(in the rows, 128 means zero)
Turns, then the turns between two rows, first turn first; the first pair answered
fupin (before -> after):
[123 154 124  90 129 179 191 147] -> [142 182  88  86 131 143 165 156]
[130 115 174 137 107 125 105  99] -> [142 126 150 123 101 120  76 120]
[124 128 137 142 112 144 134 138] -> [134 142 120 138 113 126 121 143]
[103 123 121 117 170 131 118 145] -> [102 129 121 123 177 119 126 137]
paf (before -> after):
[137 161 135 102 122 140 106 128] -> [137 152 134 101 108 153 120 134]
[132  86 116 135  78 140 112 156] -> [132  96 142 155  87 113  89 122]
[123 114 129 128 120 106 118 127] -> [123 117 120 121 124 112 117 137]
mise (before -> after):
[134 130 115 134 133 108 159 129] -> [141 140 110 127 127 109 154 130]
[114 149 153 133 127 129 150 104] -> [124 165 142 120 119 135 141 111]
[142 125 117 115 114 134 100 139] -> [122 103 121 118 135 137 106 145]
[113 127 170 116 141 132 137 120] -> [127 138 171 120 126 125 135 108]
fupiz (before -> after):
[122 161 125 114 157 144 177 103] -> [116 151 116 128 178 119 167 103]
[118  91 108 144 103 108  93 151] -> [131 104 119 123  73 146 109 151]
[147 134 150 125  89 147  94 148] -> [132 139 162 125 119 136  78 137]
diza (before -> after):
[133 110 129 145 111 112 121 121] -> [133 120 134 126 102 137 107 130]
[142 201 117 117 110 102 153 101] -> [140 194 127 134 110  84 134  87]
[127 135  97 125 151 132 164 143] -> [129 115 115 159 152  96 134 118]
Now pairs of rows:
Between the rows of a pair lie two turns.
[159 152 146 125  79 134  97 103] -> [152 145 162 129  79 144 109  97]	fupin fupin
[131 161 141 125 114 127 160 104] -> [126 165 124 131 141  94 140 109]	paf fupiz
[138  85 135 150 100 137 166 128] -> [135 116 143 153 137  90  86 108]	diza paf
[126 142 162 162 145 103 127  74] -> [147 163 115 131 134  97  71 115]	fupin fupin
[127 152 159 143 144 110 132  91] -> [127 140 117 109 131 156 171 148]	paf paf
[119 108 137 143 156 126 135 118] -> [124  99 134 132 133 152 117 138]	fupin paf
[106 115 146 128 151  98  98 108] -> [117 109  94 101 135 119 126 160]	paf fupiz
[110 118 130 123 119 145 145 121] -> [113 131 112 111 129 132 109 134]	fupiz fupin
[135 126 155 134 117 131 105 135] -> [134 140 149 142 141 105 122 123]	paf fupin
[148 119 140 138 123 103  92 101] -> [143 129 153 141 135 108 126  84]	mise fupin
[104  99 160 160 156 111  89 104] -> [ 92 112 128 148 194 103 126 126]	paf fupin
[120 158 121 123 146 136 116 156] -> [123 133 120 140 129 143 164 153]	diza paf
[124 132 178 115 108 161 108 107] -> [102 130 118 100 165 126  92 156]	fupiz paf
[168 167 108 103 126  94 171 110] -> [163 163 136 122 137  78 143  86]	fupiz diza
[131 136 148  88 106 181  71 149] -> [ 94 101 168 137 167 125  62 121]	fupiz mise
[146 140 129 157  92 104 124 127] -> [146 159 140 133  88 136 137 128]	fupiz diza
[128 140 101 123 133 118  92 139] -> [104 119 105 129 157 122 122 145]	diza mise
[140 175 141 119 100 144 110 123] -> [121 184 131 109 139 138 114 129]	fupiz diza
[162 111 126 148  72 114 111 160] -> [135  96 119 121 100 146 126 195]	diza mise
[145 135 109 120 117 121  98 141] -> [140 144 136 142 129 105 143 101]	fupiz fupin
[118 171 118 114 140 157 184 111] -> [125 147 156 127 101 177 161  91]	fupin paf
[106 115 109 134 171 102 123 136] -> [132  92 103 151 123 100 114 138]	fupiz diza
[142 126 117 100 100 166 122 160] -> [132 176 124 119 159 104 116 114]	fupiz fupin
[127 127 121 145 137 105 156 112] -> [121  98 144 140 112 145 144 122]	fupin mise
[151 148 115 132  84 127 130 118] -> [ 98 100 117 123 142 151 140 153]	mise mise
[134 135 125 128 135 125 184 153] -> [139 124 178 154 117 111 127 111]	paf diza
[145 148 128  88  92 182 142 141] -> [110 106 189 138 129 153 134  93]	mise paf
[152 128 111 128  84 125  67 145] -> [115 110  85 105 132 149 125 188]	mise diza
[119 116 130 138 134 105 138 118] -> [120 129 136 105 122 143 117 135]	diza diza
[120 116 114 135 148 106  98 141] -> [129  99 101 138 121 119 124 154]	fupiz mise
[ 97 129 171 132 146 171  89 115] -> [121 184  94 105 158 136 109 149]	diza fupin
[113 118 112 134 156 103  97 136] -> [118 101 116 114 120 160 121 157]	diza paf
[137 107 104 123 139  91 103 157] -> [141  86 118 116 102 136 125 163]	diza paf
[136  97 144 152  93 131 179 127] -> [159 172 128 126 108  96 100 117]	paf mise
[116 144 111 144 159 115 113 126] -> [124 152 110 145 146 110 110 120]	mise mise
[117 142 118 109 143 116  67 135] -> [109 102  97 127 145 103  87 153]	fupiz mise
[161 185 109 105 107 141 165 147] -> [121 120 114 161 168  87 179 139]	mise diza
[119 131 123 156 133 109 160 130] -> [127 130 119 125 101 152 141 157]	fupiz fupin
[128 119 139 119  98 158  86 134] -> [126 141 112  97 114 171 140 150]	paf diza
[144 137  88 152 116 114 116 156] -> [149 117 107 164  93 129 121 146]	paf diza
[134 111 135 142 104 103 125 115] -> [126 115 138 111 106 143 106 141]	diza mise
[164 133 129 144 127  99 120 102] -> [149 133 148 138 140 124 154  93]	mise fupin
[149 150 110 137 114 113 159 115] -> [134 112 156 141  97 151 129 110]	diza fupin
[144  95 116 134  87 134 111 169] -> [163 140 128 136  73 128 156 133]	fupin fupiz
[156 135  79 106  96 127 122 169] -> [160 106 103 153  80 103 159 133]	diza paf
[131 113 115 152 142 106 131 136] -> [131 104 142 151 122 136 144 125]	mise fupin
[132 157 119 131 143 122 132 116] -> [141 145 110 144 134 109 127 116]	diza fupiz
[123 173 124 124 132 106 152 103] -> [108 158 143 105 133 148 163 117]	mise fupin
[133 136 129 131 136  99  96 107] -> [110 104 109 124 159 117 130 144]	paf mise
[146 163 102 135 123 106 147 131] -> [137 181 128 122 135 120 140 120]	fupiz fupiz
[126 111 130 174 126 112 202 100] -> [125 144 162 154 140  99  62  88]	paf diza
[120 112 136 119 105 156 119 131] -> [123 136 100 114 135 118 109 145]	fupin mise
[121 136 164 123 154 144 132 134] -> [120 132 161 135 160 127 143 126]	diza diza
[155 115  95 118  85 152 118 162] -> [144 149 132  97  97 183 150 138]	diza fupiz
[159 155 140 117 109 123  98 109] -> [147 156 143 129 132 116 152  91]	paf fupin
[113 144 153 131 161 125 119 107] -> [111 127 162 132 152 136 109 112]	fupin mise
[157 131 165 146  62 129  85 116] -> [116 179 181  97 136 158  91 117]	diza fupiz
[125  68 131 149 128 131 113 148] -> [134  81 128 133 108 160 145 155]	fupiz diza
[120 109 116 130 129 130 131 136] -> [116 122 134 117 129 148 130 126]	fupiz fupiz
[124 109 108 134  80 108 126 146] -> [125 124 109 121  83 112 102 149]	paf mise
[121 108 157 170 158  94 147  89] -> [117  86 167 130 131 153  74 133]	fupin paf
[132 106 144 165 101 114 151 107] -> [135 137 107 101 104 159 122 164]	mise mise
[128 108 159 141 112 126  91 105] -> [114 125 149 144 156  98 120  99]	paf fupin
[110 107 135 120 161 145  96 144] -> [128  84 126 162 138 107 115 125]	fupiz mise
[115  99 157 144 147  96 147  94] -> [166 132 117 127  83 103 141 108]	fupiz mise
[121 155 166 102 155 134 136 108] -> [118 136 131 112 170  97  99 134]	fupin fupiz
[105 131 148 118 150 140 111 126] -> [124 120 128 152 133  97 113 116]	fupiz mise
[135 127 121 129 103 148  95 137] -> [115 112 109 126 130 155 134 153]	mise diza
[144 135 110 133 110 140 158 112] -> [145 136 133 145 106 133 127  94]	fupin paf
[127 105 115 139 117 123 165 142] -> [129 102 144 133 100 138 101 137]	diza diza
[100 135 138 103 162 172 135 140] -> [125 152  80 117 159 113 123 153]	fupin fupiz
[107 146 141 124 174 113 156  95] -> [ 96 100 167 128 154 143 140 104]	fupin mise
[135 186 107 124 145  90 117 117] -> [137 138  92 154 129  78 162 121]	paf diza
[147 152 110 118  93  98  89 126] -> [146 159  85 112 106 100 143 137]	diza diza
[150 135 140 158 130  74  95  98] -> [134 134 177 153 134 112 148  78]	mise fupin
[126  83 158 160 107 100 136 116] -> [122 135 141 107 136 114  65 149]	paf diza
[ 87  93  96 135 190  99 153 167] -> [ 84  67 140 153 176 103  97 148]	diza fupin
[122 101 123 138 120 134 110 149] -> [130 104 132 140 106 143 114 141]	paf fupiz
[122 122 144 139 104 140 133 122] -> [114 139 151 130 121 140 116 120]	mise fupiz
[120 135  96 125 164  90 114 136] -> [144 122  81 125 119 101 108 151]	diza fupiz
[146  86 121 127  74 144  77 156] -> [111  62 110 130 114 157 154 172]	diza mise
[136 131 136 122 124 127 110 121] -> [132 124 143 124 125 132 116 118]	fupin fupin
[120  88 148 155 119 121 106 114] -> [143 101 114 146  99 111  93 133]	fupiz fupin
[119  88 142 133 128 133  80 145] -> [134 101 136 154 124  98  80 123]	mise fupin
[130 130 120 108 126 133 121 154] -> [131 128 152 132 120 116 110 116]	paf paf
[143 123 113 130 103 103  83 141] -> [157 156 124 127  88 107 113 118]	fupin mise
[139 155 108 106 112 130 125 151] -> [100 132 135 112 157 135 128 149]	fupiz mise
[119  80 120 128 149 147 124 160] -> [139  81 117 140 118 133 100 153]	mise fupin
